(in the rows, 128 means zero)
The rows below fall into families. The same turns and mirrors carry the whole set onto itself and the rows of a family onto each other. For each named row, which other rows are in its family? Write them in the order they are listed.
These 30 rows form 6 families of 5 rows each.
J201: [134  99 128 121  95 153 127 119 137 100 119 142 166 103 116 133 109 115
 132 167 107 128 113 138 115  66 131 144 144 136 129 146 107 108 156 116
 120 102 104 100 158  94 114 148]
J881: [128 136 144 144 102 180 115  87  91 107 122 165 134 138 119 134 137 152
 140 142 114 132 126 142 143  62 143 112 158 138 164 125 151 118 124 115
 134 114 148 127 152 130 117 151]
J245: [ 86 127 145 146  92 164 123 158 111  94 117 116 155 136 146 141 136 126
 137 152 103 169 144 110 127 105 128 185  85 136 153  95 116 128 137 104
 136 131 127 102 145 140 138 139]
J818: [124 146 145 133 103 176 110  79  84 111 148 143 155 120 128 128 150 150
 142 144 121 139 135 132 151  64 122 123 147 138 173 131 142 133 111 124
 121 118 145 131 140 164 134 150]
J631: [138 101 122 117  95 123 128 123 124 104 132 141 171 100 125 135 125 102
 140 174 123 145 125 133 104  69 139 161 131 147 128 152 110 122 170 109
 124 108 125 103 153 114 100 136]
J148: [131 136 141 137 106 156 113  81  81 109 133 164 141 130 130 143 152 136
 151 152 132 140 145 138 137  61 141 121 152 139 154 145 150 128 122 119
 118 119 161 135 144 153  95 138]
J412: [115 157 120  97  57 171 125 149 111 108 118 134 147 151 137 150 169 160
 111 167  93 133 122 141 162 116 131 174 140 172 167 158 110 118 128 142
 142 138 137 124 126 118 112 127]
J58: [102 137 160 133 125 162 138 128 137  93 117 111 160 135 137 157 141 138
 152 154 109 168 128 123 120  94 127 161  80 132 140 116 107 120 161 107
 135 120 124 101 122 159 137 144]
J982: [114 152 138 136 103 179 107  92  83  92 136 166 148 137 143 139 137 164
 128 154 114 139 125 132 164  64 131 121 154 138 155 126 127 121 133 125
 135 123 161 123 144 157 112 139]
J137: [130 106 119 121  87 141 112 128 127  91 134 148 166 107 139 133 112 133
 113 179 103 135 114 132 128  61 130 151 155 152 126 154  84 109 167 129
 135 113 120 106 157 111 108 134]
J91: [117 104 150 133 119 159  97 123 133 119 129 125 108 106 147 133 167 111
 143 154 101 127 162 134 133 104 136 176 147 137 143 165 130 122 102 148
  98 147 115 119 152 144 132 143]
J240: [104 108 169 125 118 171 101 134 137 116 108 138 123 126 135 157 160 109
 127 165  83 125 163 144 121 109 144 165 141 134 132 149 139 113 112 140
  80 129 107 111 143 125 121 140]
J979: [102 136 122 144  77 181 104 101  79 103 133 157 149 132 132 140 134 160
 122 140 113 146 134 132 144  50 125 124 148 140 169 120 138 128 113 119
 131 108 150 136 149 150 127 148]
J576: [140  98 131 127  86 135 120 118 127 110 144 121 174  89 126 113 120 120
 125 167 117 142 120 135 112  60 123 155 143 161 151 153  92 122 156 126
 135 108 106 113 153 119 126 146]
J519: [101 115 151 128 124 162  90 135 129 100 124 150 114 124 159 152 156 123
 126 171  86 128 159 129 144 102 140 173 152 128 117 157 121 112 118 147
  92 147 126 109 149 142 115 129]
J716: [139 115 125 107  86 137 126 123 149  89 124 137 163 100 115 127 125 137
 128 159 117 141 108 135 111  51 125 146 130 157 133 157  93 106 164 118
 129 111 120 109 130 113 113 155]
J320: [101 142 105 107  39 181 127 152 107 109 104 124 148 139 131 146 163 152
 119 147 104 137 131 136 154 109 118 173 123 164 181 143 115 126 106 135
 135 131 130 130 132 120 120 143]
J65: [100 145 174 140 112 177 146 138 116 109 113 116 165 151 131 150 138 123
 144 161 100 160 136 126 128 116 138 167  88 136 158  96 125 123 150 108
 136 119 120 101 135 135 134 136]
J15: [108 116 152 116 125 157  92 125 150 111 122 144 102 118 133 151 173 131
 127 150  90 133 155 146 119  87 146 165 145 140 128 168 137 110 121 140
  91 135 128 119 132 150 130 149]
J451: [ 96 138 160 135 113 160 121 148 113  81 121 120 171 145 154 153 138 137
 135 172  98 163 134 115 140 113 129 171  94 138 141 102 103 126 158 105
 139 136 129  92 134 144 121 128]
J896: [130 142 117  94  55 164 125 140 113 121 129 104 157 134 118 143 177 150
 127 157  99 133 126 142 142 114 122 174 132 172 182 166 123 130 111 130
 139 133 116 129 129 114 134 137]
J947: [125 161 149 136 112 169 119  89 104 101 136 154 128 143 121 138 151 165
 148 137 118 148 129 127 140  54 136 123 134 137 152 133 143 114 124 116
 133 124 159 134 128 158 130 148]
J329: [108 111 145 111 113 151 107 130 127 119 113 138 123 120 143 161 179 101
 142 166 105 132 166 146 124 118 145 179 135 138 136 166 140 127 118 140
  85 137 129 114 139 143 101 133]
J817: [128 149 136 109  52 179 146 138 116 121  96 128 146 148 118 140 162 148
 125 157 106 128 122 152 149 113 132 156 132 174 185 149 118 115 121 139
 144 125 124 133 126 102 107 142]
J64: [112 121 159 140 116 159 121 130 110  91 125  95 172 129 140 142 147 130
 156 156 112 163 138 115 127 110 122 164  86 137 160 107 117 139 137  95
 140 136 115  97 138 149 137 144]
J340: [125 147 135 101  63 160 132 144 137 114 106 114 137 148 123 156 178 162
 123 154  99 139 131 146 132 102 130 165 123 180 165 177 106 110 122 140
 139 131 122 140 109 120 117 137]
J746: [116 103 111 131  69 151 122 129 122 105 134 143 162  96 132 126 102 120
 119 161 110 139 123 123 120  46 120 156 146 142 134 147  92 111 142 132
 121  99 112 119 162 114 123 140]
J710: [104 136 155 135 112 155 138 125  97 106 119 116 173 147 140 166 156 124
 154 163 119 169 141 131 122 113 139 162  87 139 157 112 130 139 157  98
 138 116 139 107 132 159 113 130]
J976: [ 91 100 151 143 100 162  92 143 127 106 115 143 116 111 153 139 146 111
 123 156  96 136 173 124 126  88 132 174 139 135 132 145 120 115  99 145
  85 137 117 120 152 139 121 140]
J744: [135 144 113  97  53 154 147 130 106 126 115 124 157 144 122 156 170 137
 135 165 119 137 126 149 138 107 134 165 133 173 171 174 118 125 130 135
 143 119 134 137 128 116  97 126]

The rest of the family of J240: J201, J881, J65, J817
The rest of the family of J148: J631, J329, J710, J744
The rest of the family of J982: J412, J137, J519, J451
The rest of the family of J58: J716, J15, J947, J340

